data = [-78  38  61  51]
data[0] -> -78
data[2] -> 61
data[3] -> 51

X =
[[5 6 5 3 6 6 6 8 7 5]
 [7 2 6 5 7 5 5 7 5 8]
 [6 9 5 3 5 4 7 4 4 4]
 [8 6 2 6 4 7 7 4 6 4]
 [3 6 7 6 4 1 4 7 5 6]
 [8 4 6 6 3 5 6 8 3 4]
 [2 3 4 5 5 5 6 3 6 7]
 [8 7 7 4 9 5 8 5 4 4]
 [6 7 5 7 7 7 6 5 2 5]
 [8 7 5 4 6 7 6 4 7 5]
 [2 6 6 8 7 4 9 6 9 5]]
X[0, 0]: 5
X[10, 4]: 7
X[1, 3]: 5
X[8, 9]: 5
X[0, 7]: 8
X[8, 5]: 7
X[10, 6]: 9
X[0]: [5, 6, 5, 3, 6, 6, 6, 8, 7, 5]
X[8, 2]: 5
X[9, 5]: 7
X[0, 4]: 6
X[0, 2]: 5
X[4, 6]: 4
X[:, 9]: [5, 8, 4, 4, 6, 4, 7, 4, 5, 5, 5]
X[9, 3]: 4
X[7, 9]: 4
X[:, 2]: [5, 6, 5, 2, 7, 6, 4, 7, 5, 5, 6]
X[0, 1]: 6
X[10]: [2, 6, 6, 8, 7, 4, 9, 6, 9, 5]
X[:, 7]: [8, 7, 4, 4, 7, 8, 3, 5, 5, 4, 6]
X[10, 1]: 6
X[5, 4]: 3
X[0, 8]: 7
X[3]: [8, 6, 2, 6, 4, 7, 7, 4, 6, 4]
X[4, 0]: 3
X[8, 4]: 7
X[4, 1]: 6
X[8, 3]: 7
X[2, 0]: 6
X[1, 7]: 7
X[4, 3]: 6
X[7, 8]: 4
X[2, 7]: 4
X[9, 6]: 6
X[10, 9]: 5
X[4, 5]: 1
X[4, 8]: 5

m =
[[ 56  48  55  -2 -73  38   2 -25 -39 -52  53]
 [ 45   0 -40  32  28  34  -2 -28  31   5 -27]
 [  7  19  64   2  12 -19 -30 -16  -9  18  34]
 [  3  -7 -18   8  13  16  -2  19  11 -80 -33]]
m[0,0] -> 56
m[3,4] -> 13
m[0,1] -> 48
m[3,5] -> 16
m[3,8] -> 11
m[1,7] -> -28
m[1,0] -> 45
m[0,6] -> 2
m[0,2] -> 55
m[0] -> [56, 48, 55, -2, -73, 38, 2, -25, -39, -52, 53]
m[0,10] -> 53
m[1] -> [45, 0, -40, 32, 28, 34, -2, -28, 31, 5, -27]
m[2,9] -> 18
m[:, 6] -> [2, -2, -30, -2]
m[1,6] -> -2
m[3,0] -> 3
m[2,1] -> 19
m[2] -> [7, 19, 64, 2, 12, -19, -30, -16, -9, 18, 34]
m[:, 2] -> [55, -40, 64, -18]
m[0,8] -> -39
m[1,9] -> 5

x = [-30   9  46  47  11  31  86  17  21  60]
x[0]: -30
x[4]: 11
x[1]: 9
x[5]: 31

arr = [ 16 -15  -3 -14  -4 -11   4  20   7  -9  14  79   0   6 -15   4]
arr[-16] = 16
arr[10] = 14
arr[-10] = 4
arr[9] = -9
arr[-3] = 6

B = [[-526, -116, -467, -494, -100, 428, 180, -115, -26, -842, -398, -232, -218], [-896, -299, -61, -582, -56, 284, -304, -638, 92, -211, 169, -188, -344], [-264, -359, -522, -51, -100, -171, -906, -664, -87, 253, 273, -188, -172], [-768, -311, 59, -399, -8, -28, -431, -790, 87, 135, 271, -188, -274], [-531, -333, -227, -260, -50, 32, -714, -823, -26, 158, 336, -188, -218], [-525, -335, -199, -260, -44, -95, -754, -830, -26, 158, 354, -188, -218], [127, -299, -517, 182, -127, -371, -823, -530, -296, 351, 185, -188, -35], [-525, -299, 432, -260, -42, -203, -431, -703, 38, 282, 246, -188, -218], [172, -299, -748, 165, -166, -297, -757, -434, -323, 195, 169, -188, 7], [-514, -299, 679, -260, -89, -397, -419, -530, 49, 298, 169, -102, -231], [143, -167, 615, 43, -149, -804, -184, -57, -91, 362, -80, -41, -208], [131, 86, -361, -106, -261, -171, 366, 504, -337, -587, -640, -188, -135], [535, -208, -661, 293, -269, -471, -431, 128, -507, 108, -155, -188, 94], [278, -299, -76, 238, -150, -728, -523, -367, -232, 499, 168, -140, -64], [-726, -299, 477, -462, -23, -137, -315, -665, 149, 132, 169, -188, -325], [-610, -82, -137, -540, -100, 312, 332, -76, -26, -764, -368, -188, -279]]
Rows and columns are counted from 0.
row 0 col 0	-526
row 7 col 7	-703
row 1 col 10	169
row 12 col 8	-507
row 12 col 7	128
row 12 col 3	293
row 14 col 6	-315
row 0 col 9	-842
row 8 col 1	-299
row 14 col 5	-137
row 1 col 9	-211
row 4 col 4	-50
row 7 col 4	-42
row 7 col 3	-260
row 12 col 1	-208
row 7 col 2	432
row 4 col 6	-714
row 6 col 0	127
row 1 col 8	92
row 2 col 10	273
row 4 col 7	-823
row 13 col 8	-232
row 5 col 7	-830
row 11 col 9	-587
row 14 col 12	-325
row 7 col 0	-525
row 15 col 5	312
row 15 col 12	-279
row 11 col 0	131
row 3 col 4	-8
row 1 col 1	-299
row 5 col 8	-26
row 9 col 10	169
